Each row is where one point has got to under a steady rotation. How many steps took it there?
The counts run from 0 to 380.
[ -9 -15 -14 -24  -2  -2   0 -20 -20   9  19 -25  -3  18 -16   3   8  -7
   8  23 -10 -41 -11  10   1 -14 -15 -19 -16   0   1   0  13   8  19  -4
  11   3   3   1  18  12   1  -7   9  21  30  -5   6   7  -3   3  -6  15
 -17 -25  16  12  -8  19  32  -2  -8   1 -11  14   5  -6  -1  27  -8  10]  225
[ -2 -16   1 -28  -2  -9  -1  -7 -10   3  12   2  -3  10 -17  19  15  -3
   3   8  -4 -44 -16 -32  14   1 -14 -15  11   4  -4 -22  25   9 -27  -9
   5   3   3   6  27   4  -8 -13  -7  12  21 -13   6 -11 -22   9 -16  18
  -3 -20  -1   3  -5  21  20   4   5  20 -14  21  -2  -7 -15  10 -12 -11]  272
[ -8  -3  -6 -25   4 -12   8  -8 -11   7  -7  -4  15   2 -12  -2  -6 -12
  14  13 -13 -58   6   1   4 -16 -17 -17  10   7   2 -10  17   6  -1   1
  21  -9   1   6   2   7   2  -6   8  33  33   3   9  -5 -26  -4 -23  19
   7 -19  10  -9 -14   4  31   4 -10   2 -10  18  16  -6 -10  13  -8 -11]  74
[ -3 -18   0 -15   2 -13 -10 -23  -9   1  18   7   0  21 -19  22  -6   3
  -5   4  -9 -31 -17 -15   5   1 -27 -13  10  15   4 -16  20   4  -6   8
   9  -8  -5   1  27   5  -5 -16  -8  19  33 -12 -13  -7 -26   9 -15  24
 -14 -19   3   8  -8  32  29  -9   3   1  -4  25   0   1   3  13  -8  -3]  99
[ -4 -10 -10 -29   2   0  15 -11   2 -15  10 -15  -1   9 -16   1  -1   0
 -10  23  -4 -39 -18  -9   3 -17 -23 -13  -2   0  -8  11  24  10  -5  -1
   3  -1 -13   5   2 -15   0  -2  -3  35  19 -14  -2  -5 -35 -20 -13  21
   2 -23   8  19 -17  20  29  -1 -14  11 -12  14   7   7  -3  -4  -9 -12]  306
[ -7  -8  -3 -17   1 -17   3   0  -7  20  12   3  12   9 -15   5  -6 -10
   5  -3 -12 -47   5   6  19  -8 -11 -20   9   4  -2 -20  12   7  -1  -3
  17  -9  17  14   7  26  -6 -26   9  35  27 -11   8   1 -11   6 -22  18
  11 -21  12  -6 -18   4  33   4 -15   6 -12  21  16   2   3  15   0 -12]  65
[  4  -9 -25 -12   8  -6  -2  -9   0   4  17   3  14  22 -16  12  -3  -5
  -5  21 -18 -38  -1  -3   4 -18 -24  -9   4  10  12 -16  15   4 -21   3
  12  -7   5   2  24 -11  10 -16   5  30  31 -13   3  -3 -15  -4 -17  14
   5 -33  17   9  -3   9  28   3 -24 -13  -7  12   2   9  -3  12  -7  -8]  193
[  2  -8  -5 -26  -6 -11   1  -5   6  -5  20  -9 -14  19  -7   8  32   3
  -5   7  -3 -34 -26 -10  13  -1  -3 -17 -10  -3 -23  -9  20  20   3   4
  -1   4  -1   8   9  19 -13  -8   1  12  18 -24   3   2 -11   1  -4  27
 -13 -28   9  24 -12  18  24  -8   4  17 -28   7  -7   9   6  18  -4 -17]  137
[  9  -3 -16 -14  12 -13  -7 -11   6  -8  19   6  11  28 -16  18   2   3
 -14   8 -25 -39  -3  -2   4 -17 -12  -7  11   7   4  -7   0  12 -10  14
  11 -13   4   3  12  -3   2 -16  10  14  24 -31   4   4  -1   0 -16  32
   0 -36  10  12   2   7  31  -1 -17  -1 -11  23  -8   7  -6  17   7  -4]  190
[  9   0  -7 -24   7 -11   7 -10   6   4  -2 -13   0  15  -9  10  -1 -13
 -14   6  -9 -44   1 -11  13 -13 -25 -21  12   5  -2 -19  14  10 -15  15
   6  -1  -7   6  10   1  -6  -2   1  24  23 -21   4  -9 -34  -7 -11  31
   9 -28  11   9 -10  18  23 -13   1  11 -13   7  12  15  -4  -6  -5 -31]  287
[ -6  -1  -7 -24  -9 -11   4   4   6  -2   5  -1   7  13  -5  -3  16  -1
  17  24 -11 -46 -17   6   1  -8  -3 -15 -14   1 -16  -7  32  12   4   5
   8  -5   4  11   1   6   2 -13   7  34  23   9   3  -6 -18 -14 -23  11
  -4 -29  18  10 -22  -8  31   6 -17 -10 -26   6   2  -4   6  21  -3 -18]  347
[  3 -19  -5 -16   4   2   2 -14   1  -1  35  -6   3  19 -26  10   7   8
 -11  16 -15 -31 -39   0  10 -21 -28  -8 -10   1  -6  -6  16  13  -2   8
   2  10  -8   4  11   0   5 -20  -1  20  30 -23 -11   5  -8  -1 -17  11
   3 -25  16  23  -9  12  22  -3 -24  -1 -19  13  -6  10   1  12  -4  -3]  324
[ -1 -12  -4 -32  -6  -8   6  -6  -3  17  -5  -8   5   6  -5   3   9 -12
  15  15  -7 -34 -13 -13   1  -5 -20 -22  -2  -2 -12 -14  40  12  -8  -3
   6   1  10  10  16  23  -4  -9   8  27  25  13   2 -16 -25   3 -27  15
  -4 -15   3  -4 -14   1  18   9   9   6 -15  14   8 -13  -1  28   2 -29]  254
[  5 -10 -16  -6   2 -10 -11  -9   0   6  16   3   8  33 -19  16  -8  -3
  -7   6 -16 -34   5  12   5  -9 -22 -13   5   6   0 -10  11   1  -2  -3
   5 -25   6  11  15   3  -2  -5   7  30  19 -20  -6  -5 -10  -4 -17  23
  -3 -38  14   7  -9  14  41  -9 -22 -10   2  29   6   6   8   9   3 -11]  199
[  9   5 -11 -16   6  -4  -3  -7   0  -1  20  -8   4  25 -20  13   3 -11
  -4  17 -18 -49  -3   0  15 -10  -9 -12  -2   5   7  -6   5   1 -11   5
  12  -5   8   8  13 -10   1  -7   3  29  22 -25   3   1  -9 -17 -16  26
   0 -37  17  10 -10   9  32  -9 -22   5 -12  19  15   7 -11   1  -5   7]  186
[  6 -11  -3 -19 -11  -4   8   5   7  16  22 -13  -6  15 -15   4  21  -6
  -9  14  -8 -35 -32  -6  20  -8 -11 -16  -4  -6 -12 -19  24  16  -8   9
  -2  21   3   9  20  22 -10 -25   0  13  19 -17  10   0   2   3 -18  19
   4 -25   9  19 -18  15  15  -3  -5  17 -25   7   4  11   0  14   5 -13]  144
[  7 -14  -5 -22  11  -6  -5  -5  -5  18   8  10   9  19 -12  12  -3  -7
  12   6 -13 -43   3 -10  10 -21 -24 -14   1   3  -4 -27  16   8 -19   0
  19  -9   7  13  16  12   0 -11  14  21  27   0   6  -8 -13   6 -22  14
   7 -27  12  -7  -7 -11  25  10 -16  -9 -13  13   2  -5  -8  26 -14 -20]  61
[  6 -22   5 -19  -5 -11  -8 -15  -2  21   1  -5   0  27 -12  12   1  -5
   9  12 -12 -34 -11  -5   1 -12 -29 -16  -2   2  -3 -25  24  14   5  18
   0   1   8  24  20  25 -10  -6   7   3  22   9   1 -10  -3  13 -24  10
  -6 -29   6   2 -15   9  29  -3   8  -6 -10  15   0 -17   0  31   7 -16]  241
[  8  -5   1 -29  14  -4  -4 -12  -5  18  16 -10   3  19  -9  10   0 -14
  10   3 -11 -48  -7 -10  19 -20 -17 -13 -15   5   0 -15   8  11   2   8
  17   3  13  20   6   8   2  -8  12  19  26  -8   0   5 -11  -6 -22  11
   2 -30  16   1  -8 -11  29   1 -16   4 -26   9  15  -8 -14  12 -13  -2]  54
[ 13 -11  11 -21   4 -11  -6 -11   2   7   3  -2  -1  20 -15  24   3 -10
  -8   6  -9 -45 -12 -22  12  -6 -24 -14  18   7   1 -19  19   7 -21  17
  -3   1   2  23  19   2 -14  -3  -8   8  14 -13  -1 -14 -20  -2 -21  30
   4 -30   3   3 -18  19  26 -10   6  17 -12  20  13  -7 -11  -3   1 -11]  280
[  2  -3   0 -24   9 -22  -3  -7   6   9   6   5   3  15  -3   7   1  -4
   4   0 -11 -51  -1  -7  15 -16 -10 -14  -1  13  -3 -20   5  19  -1  23
  16  -3  14  21  -1  16  -2 -18  17  17  22  -8   7   4  -6   5 -18  16
   7 -34  16   2  -8  -3  35   5 -12   2 -31   2   7  -1  -3  24  -5 -10]  56
[  0 -20 -27 -23  -5   4   4  -8   6   9   8 -13   2  27 -13   7   7   5
  -7  22 -12 -25  -5   2   4 -26 -31 -18  -6   0  -9 -13  25  14  -8  -5
  -7  -4   2  10  20   0  -2  -2  14  23  18  -6   1 -11 -14  -2 -19   1
   5 -36  15  20  -6   6  27   9 -16 -17 -16   8  -4   1   7  15   0 -31]  21
[  0 -22  -2 -27 -13  -5  -6 -12 -14  15   4  -6   9  15 -12  10  16  -2
  12   7 -13 -38 -12 -11  12 -11 -23 -25  -1   0 -16 -16  28  13   4 -18
   9 -10   5   3  16  25  -5   2   7  20  26  -9   2 -12 -24   8 -19  13
  -4 -13   2  -2  -3   2  17   3   9   3  -8  29  -3 -19  -2  16  -1 -32]  252
[  4  -7 -22 -28   3  -1   9  -9  12  13  13 -16   3  24  -3   2   5  -1
 -11  18 -12 -12 -13   6   2 -23 -21 -17 -12  -2 -14   6  26  14   2   0
  -6  -4  11   7  12  12  -6  -9  22  28  17 -12  -1  -4 -16 -11 -19  22
   1 -36  14  22  -9   4  27   6 -15  -4 -23   6   4   4  15  16  10 -31]  23
[ -5 -13   0  -7 -19  -9  -2   4   4   8  17  -7   7  17 -20  -2   3   1
   2  11 -14 -44 -23  20  16 -10 -18 -16  -9   1 -10 -14  22   8  13   6
   5  -1   0  16   0  15  -2 -16   3  30  20  -9  -6  -2  -5  -6 -22   4
   2 -29  24  14 -26   2  32  -6 -24 -10 -16  18   6   3  10   4   7 -10]  338
[ 12 -10 -14 -19   6   1  -2 -10   9   3  13 -12  -6  40 -18  20  13  -1
 -15  21 -18 -22  -5  -2  -5 -17 -21 -12  -3  -3  -2  -7  14  10 -12  12
 -13  -4  -1   9  29   3 -11  -2   6   6  10 -17   3  -9  -4  -4 -13  30
  -5 -43   5  24 -11  21  31  -4  -6  -3  -7  14  -8   7   1  19   5 -17]  9
[ -7 -15   2 -33  -6 -11  10  -7  -5   5   3 -10   4   0 -12   5  15   0
   5  18 -12 -46 -18 -16   4 -11 -11 -19  14  -5  -8  -4  28  16  -5   2
   6   7  10   3  15  17  -5 -16   6   9  24  -8  15 -10 -12   8 -27  25
   3 -14  -5  -2 -13  11  16   8  14  25 -18  23  -1 -16 -17  27  10  -6]  263
[ -7 -17  -5 -22   7  -8   7 -11   4 -21  21   2  -4  17 -17  11   6  11
 -15  12  -8 -32 -24  -7   1  -7 -13  -8   4   1 -17  12  19  18  -3  -1
  -3 -13  -8   6   4  -2 -10 -11   2  25  10 -28  -5   0 -20  -6  -8  33
  -2 -25   5  17 -12  27  38  -4 -12  15 -11  23 -10  10  10   7  -3  -6]  310
[  5  -5  -8 -16   8  -6  -5   7   5  -9  14   8   3  22 -21  18  10  -3
   2  21 -14 -50  -1 -10   5  -3  -5  -8   3  -1  -4 -11  18   6 -28  -7
   2 -12   4  12  20  -9  -6 -10  -1  21   7 -14  11  -8  -6  -7 -17  23
   1 -40   8   5 -12  13  42   4 -26   6  -5  29  -4   1 -13  13  -8   0]  180
[  3 -15 -10 -22   6  -5  17  -2  10   6   2  -2   6   9 -18   6  -8  -7
 -13  18  -9 -28  -5  -9  -1 -18 -31 -13  17  -6  -6 -10  30   7 -26   8
  -4  -1  -4   7  19   1 -11 -12   4  30  19  -4   5 -15 -29  -6 -23  31
  12 -24   4  10 -21  18  19   1  -8   7  -3  11   4  15   2   6   1 -31]  294
[  4  -5  -6 -15 -15 -19   4   8  17   2  11   3   6   6  -8   6  18   1
  -8   1 -10 -38 -20  -1  21  -3  -7 -17   8   5 -19 -15  25  20  -8   4
  -3  -3  13  15   4  18 -14 -21   7  27  14 -25   2  -4 -14  -3 -22  16
  11 -31  12  16 -15   2  21   2  -7  10 -26  12   0   4   7   5  13 -31]  157
[-10 -29  -8 -18 -16  -8   2  -7  -8  -3   5  -7  -3  18 -17  10  12   9
  -3   9  -4 -32 -17  -2   4  -2 -27 -23   4  -3 -21  -9  29  13  10  -9
  -1 -10 -12   3  15  12 -13   4   0  25  21 -12  -6 -15 -25   4  -6  21
 -14 -18   5  14 -14  27  30  -9   7   0  -3  27 -14   2  13  10  -2 -25]  119
[  1 -12  -3 -16   3  -2   5  -5  -5  -7  32 -13 -10  26 -27   4   6  -3
 -11  14  -8 -43 -17   7  12  -9 -13 -10 -10  -5 -12  -3   7   9   4   4
   0   1 -11  11   7   3  -6  -9  -5  22  12 -27   0   5  -7  -7  -2  23
  -7 -32  15  24 -19  28  40 -11 -21   8 -13  17   4  15   1   6 -13   3]  318
[ -6   3   2 -29  12 -24   5 -13  -3  -5  -3   2  10   7  -3   4  -8  -5
   9   4 -15 -47   1  -5   1 -10  -9 -16  11  10  -6   5  15  13   8  10
  20 -16   4   7  -6  15  -3  -8  13  33  30  -7   3  -4 -30  -7 -21  40
  -1 -20   5  -7 -11   1  32  -1   0   9 -16  23   6  -7  -3  18   4 -10]  76
[ -6 -12  -9 -18  -7 -18  -4 -13  -8  22  15 -10  -4  18  -7   6   4  -6
   7   1  -5 -31 -12   7  13  -3 -13 -21  -7   7  -7 -21  16  15  10   8
   8   2  15  14  22  35  -7 -25  12  17  26  -4  -3   5  -6  18 -12  14
 -11 -26  12  10 -12  21  31  -2   1  -1 -21   9   5  -3  12  32   2  -6]  237
[  2 -22   4 -21 -14  -5  -9  -1   1   1  23   0  -8  20 -15  15  23   4
  -3  10  -3 -35 -34 -20  17   5 -15 -13 -10   2 -19 -16  29  17  -9  -2
  -8   4  -1  17  23   9 -14 -10 -10  11  12 -16  -8  -6 -11   5 -11  10
  -9 -29   8  20 -14  23  27  -4  -4   9 -20  17  -4  -2   4   9  -6 -12]  139
[  7   5  -9 -13   9 -16  -4  -8  12  -8   6   2   4  23 -11  18   0  -4
 -10  16 -17 -49  -1  -5   3 -11 -10  -5   6  12  10 -11   6   8 -15  28
   4  -8   7  19   9 -12  -1 -14   3  17  17 -11   5  -1  -8 -10 -19  23
   3 -46  18  10 -11  10  39  -3 -17  -2 -18  11   5   3  -5  11   3   4]  188
[ -2  -1  -4 -27  10 -13   1 -23  -6  -2   3  -9  -4  11  -7  12  -6 -10
   3  16  -9 -39 -12 -11  -5  -6 -16 -16   3  16   7  -9  16   4  -3  28
  15   3  -7   5  16  -1   1 -17  -1  21  38   4  -3  -2 -30  -2  -9  34
 -11 -22   9   7 -15  28  30  -7   5   3 -17   5   8   5  -2  20  -9   2]  95
[  3   0 -17 -13 -11 -13  -6  -7  -2  20  11  -6  18  15 -11  12   3 -13
   1  11 -16 -38 -11   5  19  -2 -12 -23   9  10  12 -14  18   1   7  10
  15  -1  25   3  20  19  -1 -19   5  24  34 -16   5  -7  -9  -4 -29  24
   0 -29  13   3 -10   4  15  -9   0   7 -11  25  19  -1  -3   9  18  -1]  377
[ 12 -15  -5 -17 -13  -3  -2  -2   8   7  19  -7   8  16 -15  10  19   2
  -8  10 -16 -39 -32 -10  22 -14 -26 -15  -1   2  -7 -21  26  16 -11  -3
  -1   9   6  10  14   5  -3 -12  -1  17  24 -24   0  -8 -10   0 -27   3
  13 -23  13  15  -6  -4   7   2  -7   6 -21  18  -1  -2  -6  -1   4 -27]  152
[ 12 -20   2 -13   1   1  -3  -5   6  10  19   6   4  31 -18  10   1  -1
   1  16 -18 -24 -26   5   1 -16 -30  -7 -13  -5  -9 -17  31  10  -7   7
  -4  -3  -5  17  16   7   0 -13   3  22  20  -3 -11 -12  -9  -5 -23  12
   1 -29  14  15 -22  -2  29  -3 -22 -17 -11  14  -6   2  10  14  -4 -21]  333
[ -8 -18  -1 -20   5 -12   5 -20 -15  -4  16  -3   5   8 -22  12  -4   3
   1  17 -13 -43 -17  -8  -4  -9 -17 -14  22   6  10  -4  13   9  -5  10
  17   2  -5  -3  21   8  -2 -22  -5  10  35 -11   7  -2 -10  11 -20  28
  -5 -15   1   3 -10  29  27  -1   3  11  -4  26  -3  -1 -14  27   0  13]  91
[ -1  -3 -15 -11 -15 -17 -10  -3  -1  15   1  -7  14  14 -12  12   5 -16
   5  11 -12 -47  -2   4  20   1 -12 -22  12  10  12 -23  16  -1   3   9
  15  -3  20   6  18  10  -1  -9   3  26  31 -11   7  -7  -9  -1 -23  16
   1 -31  15   3 -11   8  22 -10   0   0 -12  23  21  -3  -5   4  11  -5]  378
[-19 -13  -1 -22  -1 -25   1  -9  -9  -8   5  11  10   2 -12  11  -4   4
   8   3 -11 -51  -1  -5   3  -3  -8 -17  21   9  -7  -6  15  15   0  -4
  20 -23   4   5   3  13  -4 -18   7  30  26 -12   5  -7 -22  11 -19  25
   1 -15   5  -4  -8  17  38   6  -4   9  -6  30  -2 -10  -3  21   1  -3]  78
[  2  -7   1 -35   3 -15  -3 -11  -4  -6   9  -2  -2  12  -8  20  18   1
  -1  -1 -10 -44 -14 -27  12   0  -4 -20  11   6 -13  -7  16  21  -8   0
   8  -4   5   4  12  14 -12 -10   2  10  20 -25   8  -3 -20   8 -13  34
  -7 -22  -2   5   0  17  24  -4  13  29 -20  26  -5  -8  -8  15  -4 -12]  270
